In the rows, zero is written as 128.
Named moves (each a turn or a mirror), then the moves between two rows, first move first; the first pair answered
Z (before => after):
[133 141 139  94 143 127 146 129 148 104 120 121 119 130 108 144 180 153
 109 120  93 102 146 123 116  94  94 126 118 136 110 130 145 128 159 136
 134] => [120 138 150 100 139 145 142 119 141 109 116 112 130 125  99 132 182 154
 136 124  83 104 136 121 127 125  91 118 107 133 108 149 154 100 141 152
 132]
[118 144 148 139 135 150 124 107 116 119 131  91 123 101  94 146 167 131
 158 128  83 110 106 153 160 125 117 101 143 159 130 174 136  70 108 171
 119] => [136 163 117 111 151 119 131 115 131 112 140 112  85 110 104 178 166 144
 104 122 104 120 126 147 143  47 119 130 175 176 116 130 115 130 143 132
 111]
[145 128 105 137 133 113 109 111 143 123 128 144  96 150 134 145 135 134
 125 125 130 124 122 130 116 115 124 123 143 170 118 122 125 147  97 132
 105] => [136 139 120 155 127 122 104 106 139 126 122 133 109 149 132 131 136 127
 152 126 118 119 120 133 123 137 120 111 134 155 121 147 136 111  85 150
 115]
[135 137 116 131 127 139 135 128 123 124 145 140 135 128 130 143 111 134
 151 114 116 138 130 111 125 140 110 133 151 120 129 118 123 135 122 148
 107] => [135 143 113 132 135 131 127 124 127 129 139 136 139 124 125 145 115 133
 154 115 117 136 129 117 122 133 113 130 154 127 117 113 120 134 135 140
 109]
K (before => after):
[142 150 112  96 110 130 111 109 141 118  90 150  85 152 138 160 121 152
  89 142 137 116 109 126 101  70 121 138 147 118 176 130 116 154 155 141
 143] => [136 168 119 107 120 138 105  95 125 122  94 125 104 133 129 172 128 148
 128 134  98 112 109 133 128  75 112 125 149 135 165 154 121 116 137 173
 127]
[134 119 156 148 112 169 124 119 178 117 108 102 136 145 133  98 147  88
 142 151 138  80 120 160 116 180 128 131 116 107 171 133 145  70 135 198
 131] => [ 67  98 145 106 129 183 121 170 116 130 178 123 159 108 105 159 154 114
 150 114  76 110 150 115 126 152 109 117 110 115 104 154 148  87 161 135
 125]
[182 140 123 181 148 113 103  96  84 135 130 188 131 148 141 123 104 121
 132 138 164 161 165 136 151 152 157 175 131 142  87  76 105 158  81  79
 149] => [182 157 128 186 157 127  93  73  76 128 135 173 145 137 122 124 105 117
 161 139 134 157 162 143 177 152 151 152 120 159  93  98 104 124  55 101
 137]
G (before => after):
[119 166 131  99 126 144 130 109 148 141  96 140 201 129 127  88 143  89
 152 143 145 139 146 116 114 152 122 179  80 132 153 153 170  63 108 145
 116] => [129 149 100 146 131 119 100  87 133 160 107 133 191 134 104 101 142 113
 145 150 135 131 119 139 134 164 154 164  89 162 126 168 168  76  76  97
 127]
[116 123 155 118 120 156  86  77  88 125 136 111 129 106  89 155 182 137
 115 120  99 132  95 128 141 125 120 111 151 142  99 162 121 140 113 113
 126] => [115 113 157  95 104 143 101  97 129 125 137 130 120 136 105 137 197 131
  72 115 140 127  94 123 107 126 114 125 152 118 110 136 131 178 151  92
 146]
[128 100 131 110  76 108 120 127 148 111 101  96  98 130 138  98 178 119
 101 125 134 113 136 152 148  86 128 115 127 169 138 151 111 108 125 128
 125] => [128 122 138  94  87 114 121 124 145 106 100  98 101 118 146  97 170 109
 112 123 128 115 134 140 149  82 124 111 117 164 140 149 102  92 131 155
 121]
[198 154 105 119 128  98 104  86 162 117  78  86 112 102 134 115 111 115
 156 133 148 152 177 130 143  92 125 187 188 150 121 131 108 171 130 153
 109] => [199 156 100 125 123  92 101  83 160 117  83  90 113 104 130 123 114 121
 155 137 150 151 175 139 143  90 132 182 184 149 118 126 105 170 130 140
 116]
Then:
(2 to 4 moves a pair)
[ 91  84 130 142 119 134 112 200  96 104 124 136 189 174 128  93 138 134
 131  98 126 118 151  85 100 223 113 101  86 117 130 187 191 132 174  97
 146] => [129 155  98 102 181 106 114 184  79  56 139 136 125 149 125 198 136 154
 107  77 100 131 175  95 123  68  85 115 148 173 101 153 129 170 186 100
 127] => Z K K Z
[ 95  80 118 141 147  92  95 169 140 118 126 141  97 135  88 186 135 182
 105 135 149 114 116 142 147  62 161 118 144 140  95 145 145 168 127 119
 103] => [106  66 129 151 133  87 102 170 163 128 116 152 100 154 103 144 132 174
  95 144 172 115 102 143 135  98 175 124 128 115 109 132 158 179 120 103
 117] => K Z K K
[ 69 119 134  64 116 149 149 191 121 132 153 146 166 111 136 154  96 129
 130 105 124 139 156  63  91 135  94 133 117 100 116 103 127 148 195  96
 114] => [ 76  87 130  96  96 137 140 196 134 152 155 146 165 128 130 120 115 135
 109 115 138 134 130  75  78 176 121 122 110  89 118 117 146 156 180  74
 140] => G G Z G
[161 163 120 102 105 132 151 140 123 131 118 123 131 143 122 108 164 121
 136 152 112 135 119  94  97 109 101 132 153 123 174 143 134  51  98 161
  87] => [131 136 115 118  99 135 140 156 109 151 142 113 138 139 102 114 185 134
 135 150  82 139 114  94 103 127 115 110 147 127 145 178 150  58  93 113
 100] => G G Z K
[147  87 160 121 115 127 150 174 166 111 112  90 125 159 135  70 153 115
 103 150 198 105  91 159  86 128 131 189 114 117 152 131 161 154 149 161
 100] => [148 138 169 106 154 148 149 136 112 101 119  84 145 119 121 127 133 116
 176 138 138 118 107 147 140  80 108 181 124 154 138 155 139  96 115 217
  55] => G Z K Z
[119  75 109 105 128 133 171 103 137 154 131 119 179  88  95 155 143 144
  80 131  75 113 108 173 127 172 149 115 101 124  98 188 136 135  91  98
 136] => [141 129 125  38 139 131 202 102 171 121 102 132 152  84 127 149 126 118
  71 130 119 111 135 154 100 112 109 150 118 105 140 125 112 146 132 170
 120] => K K Z G
[132 135 140 169 110 132 108 114 117 132 127 108 144 147 118 101 133 134
 157 124 101 125 102 149 148 181 144 109 120 131 128 170 140 103  81 134
 122] => [131 160 107 133 143 116 103 120 100 120 145 114 126 129 109 179 132 156
 123 117  90 132 130 139 147  83 126 121 159 158  95 142 108 144 115 105
 117] => Z K K
[140 159 134 102 122 120 151 114 176 102  99  89  56 156 127 131 187 110
  80 138 157  98  95 157 103  68 109 123 175 144 166 129 130 132 142 175
 130] => [139 132 100 137 126 107 126 120 161 123 124 104  52 160 109 155 177 140
  55 136 141 110  91 157 109  65 142 121 182 164 120 136 127 174 141  93
 147] => G G K K
[149 106 155 163 101 119 120  71 132 127 117 128 114 162 101 138 158 109
 133 171  85 136 105 151 144 154 131  86 119 166 134 144 128  62  60 111
 143] => [162 128 141 153 113 115 119  65 131 119 117 128 100 166  99 166 154 115
 126 175  78 131 107 161 148 109 133 100 143 184 126 140 107  73  65 110
 133] => Z K Z
